In the data rows, 128 means zero.
A hidden rule labels the rows of this table. It goes by one to three of the table's principal directions, not those with the most spread.
[ 91 157  96  63 111 166  91 145 159 138 135 122 113  99 111  98  90 140
 119 113 149 122 164  98 117 169 173 155 140 119 169 102] 1
[150 120 164 135 140 125 150  89 116 117 121 140 146 115 114 112 161 135
 126 148 104 139 119 125  93 133 112 127 150 155  88 100] 5
[140 146 151 108 123 136 142 131 137 125 123 133 139 111 128 127 133 147
 109 140 121 134 152 113 107 116 109 113 139 121 130 102] 4
[144 145 151  99 146 143 136  97 140 115 114 148 139  79 110 113 150 141
  94 147 109 132 138 100  83 126 125 131 166 137 116  92] 4
[ 99 118  95 145 126 123 109 158 121 137 139 115 109 165 133 127 105 110
 156 108 151 119 138 149 158 152 132 136 106 119 142 158] 4
[ 85 127  75 128 120 111  85 168 151 128 139 105  96 147 145 160 102  96
 128  94 172 110 159 128 195 121 127 134  90  90 178 181] 2
[130 103 126 166 114  93 134 107 106 124 124 113 122 168 136 162 146 123
 146 114 143 150 101 151 185 124 136 121  94 156 122 166] 4
[149 142 132 139 114 128 170 106 147 105 128 124 130  80 143 191 163 116
 105  98  82 131 165  98  74 114 144 109 158 114 124 107] 3
[106 108  86 168 120 125 123 154 110 135 142 107 104 175 152 157 102 103
 172  85 137 119 120 159 160 159 161 132 109 126 142 177] 3
[118 110 141 145 102 101 118 108 111 140 144 141 123 177 124 109 136 117
 151 133 157 145  91 143 178 131 142 133  83 165 121 138] 1
[133 102 122 136 146 125 119 120 114 127 114 101 139 135 125 152 126 139
 141 123 127 128 111 137 151 140 119 147 139 136 125 152] 3
[ 98 139 105 108 110 140 101 165 138 139 146 130 111 149 142 111  91 120
 140 118 156 116 140 135 155 137 144 129 103 112 159 146] 2
[136  87 125 189 136  84 144 101  94 131 120 121 132 165 108 155 165 111
 155 124 127 143 104 155 154 136 116 141 110 156  97 151] 4
[106 141  98  96 142 163 108 128 147 120 119 118 121  98 126 114 107 135
 126 117 118 120 157 113  98 170 158 151 164 120 140 127] 4
[114 166 136  71 135 172 108 128 174  98 124 121 119  84 166 121 105 141
  93 119 120 117 171  82 104 136 134 116 167 105 156 118] 3
[ 87 136  53 151 115  80  92 225 112 183 138 122  92 191  73  77  87 114
 137 145 219 125 121 183 212  96 106 128  28  91 165 153] 5
[137  95 123 168 131  77 124  90 109 145 106 145 140 160 101 131 162 124
 132 159 142 154  73 151 185  98 130 152  87 154 110 161] 3
[116 155 118 111  99 147 132 157 159  93 151  89  98 107 195 196 105 115
 115  61 127 112 178 103 135 121 143  82 134  94 172 147] 3
[103 123  80 159 110 139 131 163 118 130 141  99  98 167 165 172  94 111
 169  69 130 122 144 150 147 169 176 122 119 119 155 174] 4
[109 118 102 151 127 123 114 138 112 125 132 107 104 170 149 126 104 122
 155 108 150 131 102 158 173 148 152 123 105 141 134 173] 4
[165 123 173 128 121 130 156 100 116 127 126 135 148 117 131 159 149 145
 119 128 108 140 105 112 115 114 129 118 145 151 120 103] 2
[115 138 141 110 118 126 108 132 144 103 147 114 107 130 163 136 119 117
 114 108 154 120 133 116 166 112 117  99 112 124 147 144] 3
[117 143  93 125 114  92 129 141 134 151 115 149 120 115  66 127 153 122
 101 144 158 146 166 128 139 106 126 140  93 116 144 113] 4
[116 126 102 141 124 117 118 157 118 144 135 118 112 151 118 129 110 121
 137 115 155 126 120 143 157 129 135 129 103 121 146 139] 4
[190  95 138 205 118 116 209 107  90 140 107 141 163 140 151 228 166 131
 155 117  53 145  98 157  93 103 153 118 145 135  99 154] 3
[109 142 121 124 112 133 117 144 141 123 144 129 108 144 156 123 109 116
 130 112 143 123 136 125 146 127 142 113 110 118 148 141] 3
[157 113 158 133 145 106 145  74 113 132 103 149 160 108  78 104 177 146
 114 174 110 152  99 126 105 117 111 149 141 162  84  95] 4
[117 137 129 102 138 145 109 112 149 123 127 132 128 103 120 101 125 129
 115 133 124 123 135 100 105 145 137 148 151 128 130 106] 2
[142 119 129 145 125 132 157 115 108 137 121 140 140 128 112 141 145 132
 145 126 102 139 130 139  95 150 148 138 144 146 110 118] 4
[182 149 168  71 136 176 164  95 144 116 102 142 174  34 127 153 145 177
  88 150  61 129 134  91  40 107 140 126 203 125 117  79] 2
[162 131 159 103 149 143 149 103 124 128 109 147 163  78  95 112 153 155
 106 166  94 131 127 117  69 118 109 137 170 136  99  84] 4
[137  95 153 143 149  85 102 111 126 131 119 136 152 152 124 109 148 122
 121 180 148 124  80 143 190  69  62 137  90 125 107 158] 2
[116 142 106 132 120 121 128 138 129 126 134 122 102 127 120 136 126 117
 120 104 146 132 140 124 136 136 149 119 118 128 144 126] 5
[136 137 164 120 125 128 135  95 137  99 131 132 125 118 155 126 146 130
 111 128 122 137 124 112 128 118 123 102 135 146 116 123] 4
[123 113 121 146 137 115 122 121 126 135 127 147 133 138 119 116 139 109
 136 144 125 124 120 138 130 123 121 145 118 125 115 141] 3
[140 147 158 110 110 144 149  95 145 110 135 134 131  94 140 139 146 133
 111 114 101 137 143  91  84 135 151 116 157 141 123  87] 3
[135 113 122 167 112  88 136 179 100 151 135 112 128 185 131 136 115 130
 147 140 160 130 102 179 191  79  85  99  63 111 130 161] 4
[137 105 132 155 152 102 130 101 103 144 112 132 139 140  75  99 154 132
 134 153 133 144  96 137 126 142 112 157 129 158  96 107] 4
[137 154 167  66 154 167 118 100 158 102 118 130 145  62 123  89 132 155
  89 151 106 120 149  81  69 137 107 131 188 128 117  75] 4
[142 126 168 120 125 140 134 119 128 109 142 113 134 126 160 140 126 134
 129 117 118 121 120 116 124 125 110 106 142 135 121 118] 3
[105 153 122  62 150 149  77 156 166 120 126 117 126  90 121  84  98 141
  91 151 158 104 156 103 137 114  88 135 137  92 155 117] 4
[148 127 168 160 109 110 168 102 121 108 142 133 127 136 152 158 163 114
 129 112 107 140 132 121 112 116 118  93 126 145 105 113] 4
[139 108  94 151 143 111 141 120 119 148 100 131 147 112  82 164 153 128
 129 135 108 135 138 135 111 130 132 167 139 120 122 134] 2
[142 139 170 101 130 148 124 126 126 124 141 137 138 123 143  75 112 147
 123 155 128 121  91 129 117 113 114 107 132 139 112 104] 4
[104 123 146 135 100 121 117 139 130 106 165 120 106 172 185 142 117  99
 152  97 151 117 142 137 174 131 117  95  94 131 138 162] 2
[ 92 161 116  93 129 150  92 161 163 113 145 130  98 125 161  97  92 114
 111 118 156 107 164 109 140 131 124 112 122  97 162 137] 3
[141 129 140 126 119 118 140  93 141 103 117 115 125 104 148 202 155 129
 101  97 120 143 141  97 146 114 141 117 140 136 145 140] 2
[150 115 140 144 116 135 158 113 113 138 133 146 147 126 128 144 141 127
 148 128  92 130 112 135  92 132 151 134 140 141 109 117] 1
[102 119 105 164 126 130 117 140 114 115 140 106  94 186 178 135  98 110
 165  90 145 127 110 155 174 161 157 111 109 140 137 186] 5
[100 130  88 123 135 104  88 194 126 156 130 123 115 158  99  87  96 124
 127 155 187 114 130 162 188  98  85 132  72  92 151 154] 4
[155 116 154 126 143 138 139 106 122 119 125 127 150 104 134 132 139 137
 126 140  97 120 102 126 101 117 116 128 155 134 103 118] 2
[109 108 110 146 109 113 116 114 121 135 131 124 119 165 134 149 128 115
 154 109 144 141 118 137 173 149 160 147 102 148 139 161] 2
[163 138 173 123 140 171 165 106 120  98 121 124 138 108 178 154 126 153
 127 113  79 129 121 117  78 145 141  96 187 146 113 120] 5
[109 161  78  99 110 164 130 176 152 119 132  96 101  95 153 187  91 131
 119  68 126 115 196 112 111 151 170 113 149  89 184 141] 4
[112 116  82 171 123 104 132 155 119 132 128 115 105 159 138 178 125 100
 145  94 141 127 146 152 164 130 139 125 101 110 147 178] 4
[122 137 123 117 129 126 119 121 131 142 117 135 133 127  96  78 127 145
 121 157 138 141 118 126 122 133 132 143 122 137 120 104] 4
[ 86 137  94 126 119 166 106 178 135 137 154 136 101 168 169 105  72 104
 169 101 136 102 154 144 126 176 161 132 122 107 155 159] 2
[ 97 141 143  91 109 154  94 113 151  85 151  99  96 136 195 141 100 123
 129  79 152 124 141 102 171 161 156 105 132 146 159 155] 3
[159 146 177 116 115 128 162  87 134  92 126 126 131  93 152 162 162 143
  95 117 107 146 134 101 109 106 128  86 149 149 117 104] 5
[ 83 146  82 106 109 130  94 161 150 147 147 142 101 132 108  95 104 103
 129 120 163 116 158 122 139 143 155 149  99 107 161 125] 2
[132 122 121 141 137 144 135 126 104 139 122 137 125 148 124 115 115 136
 150 127 122 134 102 147 120 160 160 138 139 152 121 135] 4
[127 149 117 115 114 145 137 154 130 140 140 135 118 117 124 122 110 129
 126 117 129 122 138 125 104 131 152 119 129 117 144 107] 3
[ 92 116 105 177 103 105 109 163 118 130 160 115  86 215 182 139  96  88
 169  89 171 122 111 159 209 132 141 104  64 125 152 191] 3
[ 97 106 115 120 133 125  83 112 132 132 130 116 126 152 122 100 114 122
 149 131 152 126 112 128 167 160 135 166 117 143 131 148] 1
[151 112 121 162 135  96 152 115 107 140 109 121 137 126  91 165 159 132
 122 127 124 146 114 134 133 114 122 137 124 138 118 123] 4
[ 74 159  86  70 139 184  72 175 160 123 148 116  95 115 146  71  59 121
 133 108 153  93 165 115 116 180 154 141 147  99 167 132] 4
[ 82 140  61 158 106 116 111 193 137 141 151 105  75 171 145 161  90  89
 145  67 170 116 165 136 172 145 156 120  86  92 183 164] 4
[140 126 144 107 154 132 114  98 119 126 105 124 136 114 102 104 132 159
 109 150 140 144  94 119 140 136 128 142 147 159 121 116] 5
[105 147 143  83 134 163  91 136 159 110 141 122 123 122 166  78  92 134
 122 137 136 108 134 109 128 136 118 121 140 114 138 127] 3
[108 109 105 174 122  99 125 126 119 120 135 114 108 170 144 146 135  99
 154 105 140 133 129 150 166 140 132 125  99 133 124 169] 5
[112 138 133 123 104 141 119 140 129 108 145  99 102 161 185 148  97 132
 142  87 150 132 126 129 174 143 151  94 113 138 155 160] 4
[126 146 140  89 136 149 115 121 145 133 133 147 135  94 103  73 124 135
 110 152 125 120 128 105  87 134 129 143 148 128 122  80] 2
[125 117 133 126 119 101 105 125 122 148 130 136 134 152 107  91 127 133
 127 161 162 137  82 142 179  98 117 138  83 139 126 132] 2
Here are more rows. What is the label of each one?
[128 115 132 144 139 112 117 105 124 121 117 118 124 146 134 132 134 129
 126 129 140 139  97 128 165 125 128 132 120 145 125 149] -> 4
[168 136 187 111 131 158 160 100 120 125 127 155 156 105 138 116 139 154
 120 150  88 133 105 113  72 123 130 115 167 150 103  85] -> 2
[148 127 138 133 146 132 147 115 121 124 111 128 139 108 115 139 144 141
 118 134 108 134 129 123 100 130 120 129 156 134 114 114] -> 5
[167 121 165 132 142 113 157  92 120 130 107 150 162  98  97 130 173 144
 106 166  99 142 117 119  94  99  99 132 147 141  95  95] -> 3
[120 120 104 145 133  97 120 114 120 134 111 113 116 137  92 142 144 128
 120 120 155 149 122 127 164 135 136 146 112 144 135 134] -> 5
[124 135  96 132 129 133 138 170 116 166 126 146 129 130  82 113 117 128
 137 136 131 124 151 142  97 143 134 147 126 111 136 105] -> 4
[169 116 164 147 150 114 163  73 123 100 105 118 151  91 126 168 180 138
 105 133  86 142 120 111  95 111 103 120 167 145  91 112] -> 5
[148 125 114 155 124 127 165 117  98 149 111 136 134 132  95 133 140 146
 142 128 108 153 109 146  97 150 170 138 138 154 111 111] -> 5
[174 119 128 145 135 111 168 123 118 153  94 160 172  99  95 153 162 147
 112 176  87 139 117 146  95  71 113 137 131 109 106 125] -> 3
[146 116 142 131 152 113 135 120 113 142 106 150 151 123  88 122 153 139
 117 165 127 136 127 135 124 114  91 144 133 134 112 118] -> 4
[116 128 112 110 139 165 107 146 141 128 126 118 133 127 158 118  89 136
 144 126 113 108 127 130 118 147 141 142 149 107 140 150] -> 2
[140 110 125 153 113 126 152  87 107 135 124 137 132 134 117 160 150 124
 149 107 105 149 106 129 113 159 186 149 139 167 116 127] -> 2
[148 125 162 126 143 127 136  97 138  98 120 133 141 107 159 143 150 128
 109 140 105 125 121 118 123  99 102 109 146 128 110 140] -> 3
[ 97 124  69 168 112  82 119 143 111 168 126 147 101 173  65  95 135 105
 142 133 174 151 121 156 165 140 160 156  68 139 135 133] -> 4
[125 141 107 105 124 167 132 143 146 115 126 111 125  96 160 176 106 133
 128  91 101 114 167 112  99 150 160 127 166 105 156 141] -> 2
[131 106 111 138 147 116 110 153 114 157 117 132 148 147 104  96 114 135
 142 170 137 117  93 163 149 103  98 151 105 110 117 148] -> 2
[138 153 145 113 123 146 146 123 136 136 133 158 131 106 114 101 133 132
 111 139 113 132 135 105  75 130 145 126 147 131 125  78] -> 3
[ 65 110  48 172 121  69  80 168 127 150 138 117  82 193  98 126 119  75
 149 106 202 127 146 158 223 136 127 155  47 110 161 186] -> 4
[125 141 121 123 125 127 125 133 137 152 124 155 132 127 101  87 126 131
 118 155 132 133 121 121 112 119 137 144 118 121 130 102] -> 3
[103 175 147  40 116 168  89 129 191  87 143 114 115  69 170 107 103 138
  82 119 139 109 179  71 119 120 122 105 150 100 162 107] -> 2
[104 163 133  58 124 190  86 161 153 137 141 134 122 125 156  55  58 157
 127 142 146 110 121 112 122 150 153 129 141 117 160 113] -> 2
[142 118 119 164 131  96 149 121 109 145 117 135 135 135  86 121 155 125
 129 146 125 143 112 145 120 114 119 136 112 135 103 113] -> 5
[155 112 133 142 146 122 143 126 118 150 106 142 163 121 104 123 141 144
 129 168 102 128 107 141 105 103 105 147 137 118 106 122] -> 2
[ 98 148  83 109 138 132 108 144 147 140 124 136 112 102  80  91 124 117
 114 131 142 123 171 115  99 154 140 157 134 110 140 102] -> 5
[171 127 187 126 143 112 151 100 118 114 119 133 155 105 118 108 161 150
 101 170 114 136  96 127 112  80  74 100 136 142  88  95] -> 5
[182 137 209  96 147 164 160  71 127  98 113 137 168  76 150 113 150 172
 103 161  72 136  95 102  63 116 113 106 193 158  85  82] -> 4
[ 82 142  77 101 123 146  81 172 145 126 138 107  93 141 152 119  75 119
 135 101 168 110 146 137 174 147 155 129 108 104 174 174] -> 3
[124 103 103 171 132 119 134 145  87 166 127 139 127 183 101 110 117 123
 174 132 136 135  97 169 138 161 148 154 109 147 117 142] -> 4
[126 136 125 114 138 116 116 144 141 141 130 141 138 108  91  78 132 125
 109 168 136 116 133 127 111  97  88 136 116 103 117  98] -> 3
[164 112 172 137 164 118 147  78 112 128  95 150 166 113  93  99 169 154
 114 183 101 146 100 125  96 119  90 144 157 156  78  98] -> 5
[115 131 122 153 119 101 118 183 116 140 154 128 111 177 137  75 105 110
 143 149 165 113 108 173 167  88  82  92  65 104 120 144] -> 5
[117 144 154  86 148 159  93 150 147 115 136 126 127 128 163  79  90 141
 117 149 144 105 124 119 139 121  93 112 137 111 139 131] -> 4
[117 121  98 136 143 126 122 129 125 130 121 112 121 119 102 132 129 122
 134 114 128 125 142 129 118 156 134 150 141 126 127 127] -> 4
A new table starts here. A hidden rule labels the rows of this table. It goes by one to three of the table's principal directions, not those with the most spread.
[152  93 128 106 138 152 151 176 128 183 114 127 104 124  99 131 125 120
 106 102 129 102 121 143 118 155 129 110 142 143 107 161] A
[133 116 130 114 128 159 164  87 119  88 154 154 162 167 159 121 131 128
 131 178 180 157 121  85 119 112 108 110 129  84 125 108] A
[128 127 145  96 144 137 128 114 126  82 163 152 118 155 173 134 134 130
 146 165 153 143 126  77 111  91 118 136  91 141 135 133] D
[ 92 115  75 153 226 108 105 179 116 167  79  69 164  94 140 120 103 118
 143  86 101  78 110 153  90 156  85 107 162 103 130 111] A
[136 113 135  96 116 127 181 109 137 106 154 173 127 138 118 116 151 126
 123 161 168 152 132  80 153 130 121 111 121 112 120 134] B
[115 139 133 124 114 127  91  98 116  71 152 108 140 161 178 118 120 133
 153 157 133 126 139  84 115  92 133 135 117 131 131 120] B
[139 104 138  99 134 157 146 125 121 122 131 151  98 180 151 100 152 139
 125 156 157 150 107  97 120 129 129 110 102  92 118 140] C
[141  90 119 138 113 126 170 145 148 188  96 133 125 117  68  99 142 127
  99 104 133 116 136 159 171 191 142 109 172  89 122 150] C
[126 152 134 154  91 100  98 108 145 134 120 121 117 108 111 126 124 134
 124 109  93 130 147 160 155 128 153 154 121 136 142 116] C
[ 98 152 131 141 134  97  93  84 128  75 148 122 153 126 157 131 127 140
 158 147 119 144 139 105 120  99 126 140 113 125 155  92] D
[161 113 133 101 129 168 114 150 117 160 122 120  63 180 146 105 126 129
 122 105 110 122 113 139  98 113 144 137  77 132 111 155] D
[ 92 166 120 161 164 114 122 145 116  89 138 130 162  73 150 188 120 112
 149 143 112 120 112 132 118  97  68 148 155 148 148 126] D
[132 113 130 116 122 112 136 127 143 129 131 135 125 130 117 108 135 129
 126 131 145 127 147 114 155 148 149 125 131 131 126 139] A
[114 129 142 105 138 120 123 106 126  60 171 156 145 142 161 145 135 134
 152 180 171 156 135  72 130 107 128 125 121 144 134 121] C
[132  98  98 126 157 118 137 188 140 191 102 109 107 103  90 119 119 116
 117  79 103  81 127 154 140 168 123 121 150 134 117 158] A
[139 114 139 118 113 121 110 127 134 141 118 106 123 137 125 101 123 132
 124 115 131 113 154 127 132 142 163 124 129 143 121 137] A
[135 157 119 141 126 102  97 143 143 154 125 112 107  95 112 144 104 118
 129  81  79 107 143 170 133 113 141 168 100 179 138 125] D
[123 118 129 113 126 150 158 114 124  78 164 182 114 164 154 139 151 131
 137 187 163 163 102  82 147 113 100 123 123  86 128 138] C
[121 153  95 169 113 122 117 103 128 123 137 124 141 138 115 136 113 128
 138 115 105 148 122 167 147 120 131 157 124 104 145  98] C
[141  95 157 108  61 169  99  74 120  83 146 119 126 220 176  84 134 154
 128 186 169 140 141  72 126 123 171 104 133  83 112 128] D
[142 120 138  98 133 154 154 126 112 119 137 136 133 158 142 119 136 128
 124 146 167 143 119  98 105 121 129 109 112 135 112 131] A
[142 142 136 131  63  99 109  95 153 118 151 142 111 119  94 126 121 130
 124 120 113 139 167 137 178 128 174 152 120 153 129 122] C
[154 176 116 176  82 117 161 121 146 188 112 141 102  79  56 145 122 110
 101  62  57 134 131 224 166 119 124 183 108 136 147 126] D
[113 110 105 109 170 122 128 169 119 138 118 111 128 140 132 114 134 130
 137 124 145 112 110 103 115 151 128 105 128 137 115 138] C
[104 125 102 140 152  66  82 107 146 121 112  97 144 128 128  78 121 139
 152 109 122 126 163 129 155 156 166 131 124 112 141  97] D
[176 102 165 124  48 137 126 128 135 217  76  94  86 129  53  72 140 139
  81  65  98 112 165 187 142 181 204 106 143 134 102 158] A
[ 95 161 114 140 141  80  65  84 125  58 153 107 148 134 169 117 116 135
 174 140 114 143 154 102 130  93 140 151 103 136 148  90] A
[144 111 114 134 110 135 110 132 144 166 106 106 106 157 129  93 114 132
 115 105 112 105 133 149 141 145 155 138 117 106 122 131] D
[ 95 183 116 139 162  88  60 124 122  63 159 121 139 105 172 174 104 126
 170 139 111 140 130 118 112  78 122 166  93 190 146  94] C
[119 102 106 111 165 152 123 155 114 112 148 105 146 164 169 133 109 122
 148 143 149  95 114  86  97 117 108 122 135 134 125 143] B
[124 129 136 131 161 108 153 139 143 168 107 132 155  73  98 146 128 127
 113 103 126 120 129 154 114 147 118 121 133 148 145 109] D
[132 114 141 102 107 128 133 103 143  94 158 161 109 166 146 113 144 140
 134 167 157 149 132  81 152 121 146 131 103 116 132 132] D
[135 156 135 146  97 124 138 117 128 127 136 137 124 106 104 147 128 120
 123 116 105 138 135 154 143 112 126 151 126 145 135 131] A
[128 148 124 113 112 135  98  95 111  85 153 115 139 181 161 115 119 139
 146 149 153 156 128  97 108 102 161 129  87 145 118  95] A
[130 113 110 140 180 148 192 170 122 183 106 128 161  91  96 153 125 110
 111  99 131 108 103 162 104 150  79 115 160 120 136 137] A
[135 158 132 134 123 106  71 137 127 132 120  99 107 110 129 132 107 124
 135  93  94 120 151 161 122 113 160 155 104 186 123 126] C
[113 106 128 130 145 137 127 114 122 115 129 122 145 145 148 119 134 138
 139 146 134 125 121 109 111 130 111 111 144  87 140 122] D
[101 173 110 123 125  94  68  71 129  14 203 140 137 161 197 145 107 130
 185 175 131 158 145  65 138  54 132 174  71 154 149  88] A
[128  79 118 108 198 123 168 186 139 187  94 126 140 105 103 116 137 124
 114 107 158 102 121 133 121 187 119  95 156 126 125 150] B
[175 133 137 107  74 188 184 131 112 165 121 156  68 194 106 100 157 131
  94 124 140 165  90 141 129 124 147 125  76 109  99 151] D
[144  93 150 118 100 153 156 121 132 143 122 145 125 141 111 115 144 135
 107 144 151 132 132 123 140 154 135 102 159  96 119 148] C
[131 119 127 120 147 160 138 139 108 135 117 122 139 152 144 127 130 131
 123 138 152 135 103 123  96 131 120 106 128 116 115 122] D
[104 146 105 147 184 118 149 165 124 161 106 123 138  87 118 156 131 123
 129 101  99 113  88 152 100 127  80 132 121 131 148 117] A
[143 121 157 109  90 141 145 113 134 103 154 173  95 134 126 139 147 129
 121 159 136 148 132 105 151 115 125 128 126 123 123 153] C
[124 130  86 172 156 130 158 161 132 179  91 120 165  97  92 142 112 114
 109 101 130 118 108 191 147 171 108 128 174 103 127 116] C
[144 111 125 135  83 158 168 116 138 141 128 157 123 156 112 121 139 131
 102 151 149 140 112 129 162 147 130 121 144  81 119 134] C
[115 148 136 146 106  89 125 114 138 141  93 100 168  89 105 107 132 133
 114 117 134 119 151 135 144 156 154 114 149 143 125 104] A
[115 100 156  90 158 128 143 138 124 103 135 149 128 121 148 129 154 135
 133 166 163 130 125  71 111 134 109  90 140 127 122 146] C
[103 151 109 151 144  77  97 122 134 107 130 110 150  95 119 130 118 125
 152 112 110 127 152 139 150 131 135 145 138 146 143 112] A
[143 115 139  95 128 158 126 135 114 116 138 119 116 180 163 109 129 131
 131 146 159 126 122  91 103 114 143 121 102 144 112 145] A
[124  97 130 115 133 149 130 119 121 106 140 134 122 160 155 114 135 132
 137 157 140 126 123  93 121 124 111 109 142  84 124 141] A
[153 163 127 150  88 160 116 129 110 153 121 100 119 141 120 141 106 120
 116  94  95 123 120 178 106 101 141 157 107 158 121 127] A
[147 125 132 131  76 115 184 104 153 147 134 163 107 127  74 101 155 126
 108 120 126 146 143 136 189 146 144 140 122 103 136 146] B
[171  86 144 125  66 185 116 117 121 171  97 102  93 197 127  71 126 139
  97 119 129 119 136 152 129 154 174 108 141  76  97 153] C
[126  77 145 118 170 126 188 172 136 205  63 124 159  72  79 112 154 130
  88 111 157 100 122 141 117 206 111  62 192 103 117 143] C
[116 112 122  99 185 112 106 182 122 131 115 105 132 107 147 129 118 120
 137 124 148  95 133 102 109 145 126 106 141 173 106 146] C
[137  95 131  89 176 164 153 135 114 145 112 128 133 183 159  93 141 141
 123 144 181 143 100  97  80 142 131  90  97 101 115 116] D
[151 112 146  96 112 155 167 126 126 132 133 149 115 155 130 111 143 127
 112 146 162 138 124 100 127 129 133 111 114 124 110 145] A
[100 124 117 153 117  95  98  90 149  96 144 120 142 117 145 123 119 134
 150 138  94 108 149 110 151 115 112 144 146  90 160 114] D
[118 119 118 133 169 134 157 141 128 150 114 136 129 116 129 130 138 126
 127 121 116 121 102 133 110 130  86 121 126  94 143 128] D
Which label does each new row get?
[142  96 148  87 110 153 145 122 123 140 125 132 101 182 132  88 154 148
 117 143 153 136 115  88 110 141 153  94 102 109 112 138] A
[141  64 156 101 125 153 173 142 129 177  83 115 143 149 111  74 157 143
  94 138 181 111 130 105 121 194 149  63 172  89 107 154] A
[118 140 123 143 139 117 132 126 126 138 117 134 139 105 106 141 134 133
 126 118 120 146 118 153 126 139 124 123 133 122 135 107] C
[123 140 136 114 156 132 148 129 116 113 127 135 143 123 149 131 137 124
 131 144 151 139 116 106 104 114 107 116 114 136 125 120] A
[133  96 135 107 156 153 128 145 117 148 116 110 123 147 147 114 127 131
 127 123 131 106 120 115  86 131 117 105 129 117 123 141] D
[120 131  91 139 159 109 103 164 130 186  87  63 139 122 121 102 102 127
 126  70  99  78 123 154 104 150 143 130 115 149 125 113] B
[141 113 138 125 100 155 133 102 134 114 127 173  86 171 146 108 150 141
 116 166 141 166 110 123 156 132 130 121 117  57 117 130] C
[113 142 125 135 108  89 119  93 154 102 142 148 135 133 125 116 137 143
 136 147 141 153 139 112 169 135 157 144 107 123 148 100] C
[146  91 120 129 137 176 125 164 111 188  84 109 111 161 117 113 127 137
 103 111 134 122  98 169 103 171 140  94 152  91 100 137] C
[144 114 161 105 108 152 176 122 130 127 129 173 102 148 125 117 167 135
 108 161 160 157 112 105 140 134 126 113 118 105 123 153] C
[142 151 168 119  88 143 154 103 126 101 158 176 124  96 117 178 138 122
 115 154 131 155 130 122 127  94 109 132 127 153 128 128] D
[140  86 123  98 166 132 160 179 137 176 106 149  95 129 101 112 148 129
 111 116 150 125 113 130 138 176 133 101 131 121 110 158] C
[177  98 165 122  66 184 210 116 133 205  96 161 110 143  66 108 160 137
  66 119 145 150 112 168 133 167 144  98 139  83 115 144] D
[165 117 166 145  62 148 153 133 145 193  89 152  66 105  73 116 153 129
  80  99  86 127 133 192 165 155 139 132 147  97 121 171] C
[120 150 140 140 131 119 132 123 130 122 128 134 147  90 126 157 126 125
 126 129 120 129 128 137 120 115 111 135 134 147 140 116] D
[ 99 132 108 175 143  97 113 132 141 127 110 119 163  86 114 143 120 126
 133 125 115 117 135 159 160 155 114 135 183 104 148 117] C
[136 110 132 113 110 123 115 126 135 144 116 104 129 152 125  92 126 138
 121 122 144 115 143 114 130 151 169 113 124 135 116 126] A
[134 132 129 109 113 103 130 120 146 120 139 143 108 139 120 106 138 132
 129 131 142 140 142 107 160 134 160 138  96 147 125 129] A
[107 148 119 130 153 115  98 139 115  71 168 118 156 105 160 175 103 111
 162 144 127 112 140 102 115  89 102 147 144 180 134 132] A
[112 126 143 126 143 136 114 131 118  92 131 128 142 117 169 146 127 125
 137 162 138 117 125  99 112 111  97 116 153 125 125 136] C
[ 93 127 113 122 193 104 123 150 130 102 142 122 167  98 158 159 117 122
 152 144 141 103 120  91 104 118  89 124 139 151 145 117] A
[141  88 143 122 120 151 161 146 139 171  99 144 100 143 113 103 155 137
 100 133 138 121 113 134 143 166 129 107 146  82 124 160] C
[143  74 141 123 116 135 152 145 141 172  98 138  92 124  93  91 152 130
 105 117 121 112 140 142 160 178 131 100 173  74 117 173] C
